In the data rows, the value 128 means zero.
Some points, each followed by its number:
[138 186 145  63 136  93  89  64] 0
[193 232 142 122 148  61 133 128] 1
[ 61 170  90 149  97 158  77 205] 2
[134  77 120 119 154 156 157 161] 3
[135  95 184 144 120 168 185  58] 4
[176  63 134  77 255 214 103  76] 5
[ 70 146  45 202 147 134 158 186] 6
[ 96 186  92 214 116 148 149 178] 7
[ 80 163 194 116 115 123 187 129] 8
[204 237 137 118 156  57 157 114] 9
[167  72 123 148 209 173 160  98] 10
[ 98 121 137 177  49 143 144 109] 11
[ 87 133  62 169 127 158 160 179] 12
[114  48 162 121 112 170 137 153] 13
[199 176 142  66 147 107  72  61] 14
[107 134 103 193 123 141 171 159] 15
[ 88 137 164 182  87 143 166 116] 16
[133  88 125 175 157 159 179 149] 17
[146 131 148 110 135 143 136  95] 18
[152 114 168 127  96 151 115  57] 19
[154 144 103 122 173 130 144 147] 20
[130 120 107 157 128 123 136 177] 21
[134 116 171 205 120 185 169 147] 22
[240 172  95  92 159  44  84  41] 23
[166 102 135 140 119 120 138 107] 24
[ 32  74 135 172  91 208 141 121] 25
[190 138 164 114  72  80 148  62] 26
[171  66 144  67 255 195 115  83] 27
[182 139  86 122 155 136 107 148] 28
[154 191 156 113  91  76 137  88] 29
[114  78 175 175  77 156 158 100] 30
[116 188 145 195 135 134 174  79] 31
[ 77 147  80 131 160 109 129 168] 32
[ 23  31 206 148  83 174 140 102] 33
[140 179  60 103 254  98 122 196] 34
[110  78 131  86 216 154 131 173] 35
[118  78 137  87 126 121  91 145] 36
[135 112  94 103 114 104 119 172] 37
[219  89 157  96 153 117 114 101] 38
[ 99 104 111 150  73 131  96  95] 39
[131  95 110 182 109 122 152 166] 40
[149 149 116 216 157  97 187 156] 41
[108 141  24 116 111 118  58 173] 42
[122  71  79 125 174 173  68 129] 43
[190 197 189 104 137  84 148 111] 44
[ 91  87 159 123 155 164 149 146] 45
[158 139 152 101 135 135 132  76] 46
[195 138 157  92 146  60 170  60] 47
[172 119  63 116 189 121  86 214] 48
[126 124  88 192 124 136 163 161] 49
[143 152 162  91 133 101 152 100] 50
[167 170 119  63 218  84 121 198] 51
[167 138 166 132 141  87 162  88] 52
[ 12 108 165 173 103 210 153 132] 53
[ 87 189 156 121 150 101 143 132] 54
[197 122 148 133 158 108 174 152] 55
[118 117 154 128  83 124 138 129] 56
[ 96 148 125 167 107 129 135 181] 57
[122  86  81 151 147 129 125 222] 58
[185 122 181  79 174 105 122  81] 59
[181 122  70 130 158 100 113 183] 60
[128  82 126 143 255 194 159 160] 61
[199 251 142 139 146  52 144 116] 62
[125 134 111 131  77  96  99 117] 63
[ 46  96 159 195 105 167 205 131] 64
[134  99 166 140  54 127 166  86] 65
[ 61 127 128 166 128 160 172 192] 66
[124 104 129 132 165 175 184 127] 67
[120 132 128  95 124 119  87 114] 68
[119 105 128 128 107 147 116 120] 69
[180 127 110 129  89  93 126 160] 70
[ 11  58 153 182 108 205 157 113] 71
[131  80 211  87 121 164 120  63] 72
[126  58  99 194 132 175 130 165] 73
[148 130  15 140  89  57  89 172] 74
[106  88 160 150 206 179 178  67] 75
[168 195 144 108 143  96 165 146] 76
[243 127 240 101 144 132 148   0] 77
[116 127  81 176 119 101 138 192] 78
[128 108 149 105 106 124 116  84] 79
[ 84 150 119 121  63 110  99 127] 80
[176 133 185 103  60 112 124  97] 81
[111  67 155 106 170 164 143 166] 82
[160 133 159  44 176  83 111 135] 83
[121 152  88 117 144 104  98 116] 84
[145 112 183 114 125 134 142 124] 85
[127 125  96 166 133 116 137 202] 86
[111 185 132 158 102 150 162 109] 87
[119 132 164 134  86 104 162  88] 88
[158 106 138 166 157 137 191 136] 89
[102 140  92 113 162 121 119 134] 90
[181 126 187  91 152 110 159  92] 91
[124 215  90 141 166  98 128 109] 92
[112  57 121 114 166 172 114  99] 93
[156 120 156  92  97 117 112  96] 94
[ 66 189  94 114  83  88  83 165] 95
[138 147 129  82 229 128 119 101] 96
[127 167 125  97  75 111 105 143] 97
[137 140 141 167 131 142 163 124] 98
[127 100 115 134  99 143 123 167] 99
[142 134 189 144 121 105 160 123] 100
[ 92 131 148 111  79 133 114 125] 101
[109 133 104 136 111 117 126 194] 102
[ 75 121 110 164 216 179 145 169] 103
[171  84 108 139 143 130  92  94] 104
[133 107 112  98 154 139  86 122] 105
[117 161  75 161  98  66 143 177] 106
[153 153  86 133 171 126 141 149] 107
[157 163 120  71 208 100 129 184] 108
[145  35 165 111 136 180 110 132] 109
[ 29 110 148 114  94 175  96 146] 110
[227 156 171 109 159 106 142  75] 111
[199 185 125  90 133  78 140  45] 112
[208 133 123 123  61  72 126  65] 113
[175  92 159 165 122 143 142  46] 114
[ 68  65  58 149 101 159  75 175] 115
[ 92 143 183 124 130 135 163 131] 116
[162 133 148 151 119 119 153 137] 117
[140  96  92  45 157 113  89 125] 118
[154 154 152 153  90 117 132 112] 119
[105 178  96 180 119 131 147 185] 120
[117 138 122 162 102 130 133 116] 121
[132 145  92 173 150 113 151 169] 122
[227 182 152  84 159  95 103  24] 123
[136 159 149 163  98  98 175 144] 124
[108  73 186 118 150 169 141 102] 125
[133 142 150 132 132 184 136  67] 126
[ 92 155 129 138 101 118 141 142] 127
[200 180 143  76 139 103  68  52] 128
[ 32  46 203 144  98 169 160 107] 129
[ 46  41  81  25 140 196  22 162] 130
[109 114  27 160  95 103  70 209] 131
[182 122 139  82  74  84  83 111] 132
[104 109 109 157 178 168 138  94] 133
[124 163  80  93 121 102 101 171] 134
[108 130  95 126 152 154  91 126] 135
[ 96  69 161 204  31 147 176 137] 136
[149 151 107  81 111  73 120 135] 137
[126 195 115 121 180 128 117 128] 138
[153 151 121 106 211 134 128  71] 139
[ 63  48 142 144 200 205 151 141] 140
[136 165 142 155 102  97 167 139] 141
[157 129 113  69 144  89 105 124] 142
[145 142 156 145  93 145 136  84] 143
[117  75 120 171 135 176  73 144] 144
[159 158 121 126 124  98 127 101] 145
[ 69 181 173 125  52 100 129 124] 146
[ 74 255 126 116 149  65 188 136] 147
[150 111 141 128 133 135 113 103] 148
[150  66 185  99  35 129 106  21] 149
[105 132 161 151 192 176 153 135] 150
[134 130 131 164 101 126 117 158] 151
[ 82 135 114 116  50 113  81  48] 152
[146 129 127  92  90 104  77 153] 153
[ 42 192 123 116  81 113 119 175] 154
[149 125 102 104 122 114 127 164] 155
[123  16 170 136 118 223 133  40] 156
[157 180  40  99 116  19  77 112] 157
[121 116  78  69 146 146  46 134] 158
[100 104 124 176 127 130 143 159] 159
[158 237  88  73  74  39 110 190] 160
[ 82 108  56 151  91 137  67 141] 161
[ 42  98 110 145 132 191 100 181] 162
[ 92 155 170 121 150 129 147 145] 163
[110 179 127 158  94  66 158 148] 164
[105 219 192 142  79 145 156  77] 165
[113 232 111 104 124  76 125 139] 166
[125  67  77 155 118 144 100 160] 167
[142 114 170  69 104 139 117  69] 168
[ 55 121  80 196 185 193 132 150] 169
[201 162 139  81 139  84 122  44] 170
[199 168 154  25 160  53  82  69] 171
[169 105  63  68 144  81  82 152] 172
[111 101 157  88  42 134 113 134] 173
[161 118 206 114 139 138 150  74] 174
[112 180  44 127 200 115 111 181] 175
[ 54 170 157 133  31  81 116 140] 176
[225 176 103  86 164  57  94  62] 177
[143 107 120 128 125 118 143 199] 178
[ 47 176 156  92 148 141 163 143] 179
[122 112 135 150 192 124 182 116] 180
[ 99 150 126 116 200 148 142 164] 181
[161  86 109 150 134 131  97  86] 182
[130 118  89 175 124 113 131 199] 183
[ 80 115 125 108 162 149 120 115] 184
[ 83 100 117 100 151 111  88 179] 185
[112 174  50 148 101  82  82 152] 186
[137 105 131 130  90 147  76  65] 187
[ 50 112 124 123 147 155 133 178] 188
[185 143 143  89 198 113 117  97] 189
[149 185  44 111 118  30  81 119] 190
[118 147 173 159 108 142 174  97] 191
[143  90 205 156 127 174 190  46] 192
New points follow, each followed by the number of its nearest point above by angle.
[101  83 121 108 212 155 103 148] 35
[128 174 132 124 117  99 127 101] 29
[135  77 108 121 109 147  92 146] 167
[ 98 151 121 105 214 149 158 189] 181
[244  77 137  34 163 122  88 147] 38
[130  88 103  84 137 143  86 108] 105
[131 184  51 104 125  91 101 159] 134
[131 177  92 124 127 125  89 167] 134
[163 129 208 119 128 130 146  86] 174
[107 103 159 106 204 180 153  94] 75
[136 106  80 140  91 129 101 165] 131
[124 101 125 116 107 137 134 160] 99
[144  95 145 142  74 150 144  87] 65
[109 131 101 158 132 120 141 135] 6
[143 152 158 105 103  87 139 109] 29
[154 149 115 202 147  98 176 152] 41
[154 106 147 155  96 133 140  60] 114
[204  58 115 109 113 103 124  69] 24
[124 153 154 135 129 191 134  64] 126
[119  74 106 194 124 181 135 144] 73
[102  70 123 117 158 164 121 104] 93
[116  45 109 179  56 148 107 184] 99
[129  60 150 134 116 180 125  69] 156
[185 118 147 118 164 108 159 141] 55
[216 130 206 110 132 119 150  23] 77
[127 116 168 139 104  87 176  93] 88
[130 127 130 145 107 127 130 144] 151
[104 189 159 142  96 135 136  85] 165
[ 92 124 134 119 130 141 124 153] 188
[174  94 162 142  55 115 148  93] 65
[138 158  94 149  68  62 138 185] 106
[124  94 170 112 147 174 138 112] 125
[114 177 156 209 157 151 239 141] 98
[101  96 100 129 161 156 107 132] 43
[109 207 174 140  94 128 138  76] 165
[ 96  98 157 168 208 180 181  42] 75
[ 62 123 116 130  84 174  87 120] 110
[ 76 109 164 171 105 148 180 144] 64
[119  65 134 205 171 164 194 142] 17
[ 99 124  85 119 157 155  77 127] 135
[149 117  86 126  97 105  99 126] 74
[120 209  90 134 166  98 124 104] 92
[191 126 108 149  66 106 118  72] 113
[ 56  66 105  56 140 193  48 146] 130
[154 172 126 147 114 104 110  82] 145
[ 97 122 102 150 173 137 147 178] 103
[125 155 100 158 166 114 166 169] 122
[153 157 152 109  91  84 135 118] 29
[101  16 149 152 130 208 145 165] 13
[127 169 146 131 117  99 133 113] 29
[104 157 156 101  86 124  97  80] 152
[110 255  94  89 126  55 108 146] 166
[ 89 130 166 146  17 119 149 124] 56
[188 215 215 118 139  76 185  94] 44
[164 182 142 101 137  94 162 143] 76
[127 124  90 117 120 145  85 157] 42
[101 174 149 213 150 154 219 139] 98
[ 71 118 117 169 143 169 124 126] 169
[151  93 144 131 137 158 108  86] 148
[171 175 106 204 124  85 176 132] 41
[ 89 182 141 116 106 120 111 144] 154
[142  63 126 132  75 145  99 128] 69
[120  44 112 191  43 141 115 194] 99
[168  97 141 128  69 119 150  98] 65
[141 101 185 139  37 124 171  61] 65
[ 57  98 102 138 132 175 108 164] 162
[100 156 131 125 168 112 136 127] 54
[ 80 176 127 140 100 149  91  59] 152
[120 103 138 164 207 132 178 109] 180
[126 196 152 118 117 113 102 132] 166
[128  74 112 119 160 151 142 156] 3
[ 86 121 130 177  59 146 134 103] 11
[186 125 134  75  69  81  68 114] 132
[ 83 164 103 116  85  94  94 158] 95
[112 159  90 174 168 106 186 181] 122
[ 98 192 113 145 108  66 180 189] 164
[ 80 175 130 139 104 158  81  57] 152
[180 119 121 149 137 142 135 112] 24
[110  70 197 119 149 165 144 104] 125
[ 94 129 122 105  47 111  69  53] 152
[167 127 147  49 171  98 100 150] 83
[104 188 130 122 133 101 109 119] 166
[208  95 154 100 152 116 116  94] 38
[193 196 197 101 134  76 148 119] 44
[120 185 129 151 100  62 171 144] 164
[130 111 150  87  93 131 121 128] 173
[ 37 107 141 116  83 170  89 140] 110
[164 155 167 146  89 104 131  98] 119
[134  95 178  81  35 125 126 133] 173
[173  94  67 166 106 136 102 150] 167
[166   7  84  66  75 129  46 125] 36
[153 103  62 157 169 172 105 132] 43
[117  74 120 156 143 173 131 143] 73
[202  99 159 106 169 122 118 104] 38
[198 163 155  30 149  61  88  71] 171
[164 174 123 127 106 109 105  89] 145
[115 204 129 165  89 138 169 106] 87
[158 158  79 139 172 127 146 164] 107
[115 127 104  95  71  76 119 195] 37
[105 117  80 128 177 166  68 130] 135
[ 54 115 181 112 121 218 141 123] 53
[165 108 141 128 128 162  96  89] 148
[131 125 143 136 156 116 136 126] 180
[174 124 183 104  62 113 127 107] 81
[125 110 152  87  86 131 116 130] 173
[ 64 169 132 125  82 118 123 165] 154
[109 149 123 116 195 158 154 180] 181
[ 70 163 156 100 155 145 152 135] 179
[100 121 140 143  28 117 148 168] 56
[112 104 108 123 157 144 107 134] 43
[112 135 186  59 129 124 109  64] 168
[152 191 185 124 140  88 147 113] 44
[112  57 153 130 120 162 132 147] 13
[ 97 121  23 166  83 108  76 218] 131
[158 190 182  90 171  78 159 192] 76
[193 143 191  72 141  97 150  82] 91
[178 146 147  81 182 104 120  91] 189
[162 184 156 107 136  89 166 146] 76
[188 108 158 120 155 112 155 149] 55
[130 123 114 125 147 135 123 130] 43
[242  93  95  18 141  77  33  88] 142
[ 54 119 117 129  86 180  80 115] 110
[204 119  48 117 167  87 116 208] 60
[106 132  97 134 125 117 133 188] 102
[116  65 163 115 164 163 138 163] 82
[178 141 143  42 148  78  84  87] 171
[104 109 153 109 192 170 150  98] 75
[ 71 131 119 136  49 109 103 129] 80
[114 102 121 123 102 162 122 118] 69
[144 200 144 108  95  83 137  81] 29
[119  56  85 135 150 150 106 162] 167
[ 80 193 165 120 166 108 156 127] 54
[ 97 147 180 183  85 125 174 112] 16
[185 143 173 118  64  70 139  52] 26
[130 172 131  83  87 110  87 139] 97
[102  90  66 125  68 115  77 137] 161
[142 132 105 132 100 136  99 105] 187
[123 128  89  93 154 142  82 128] 158
[100 114 169 145 185 186 164 157] 150
[232 122 212 106 134 127 152   8] 77
[133 146 109 124  68  93  96 123] 63
[132  90 132  54 169 108  97 102] 118
[114  62  83 179 143 160 126 151] 73
[165  86 143 143  60 123 149 105] 65
[104 165  53 119 189 124 108 174] 175
[133  85 210  94 120 160 125  41] 72
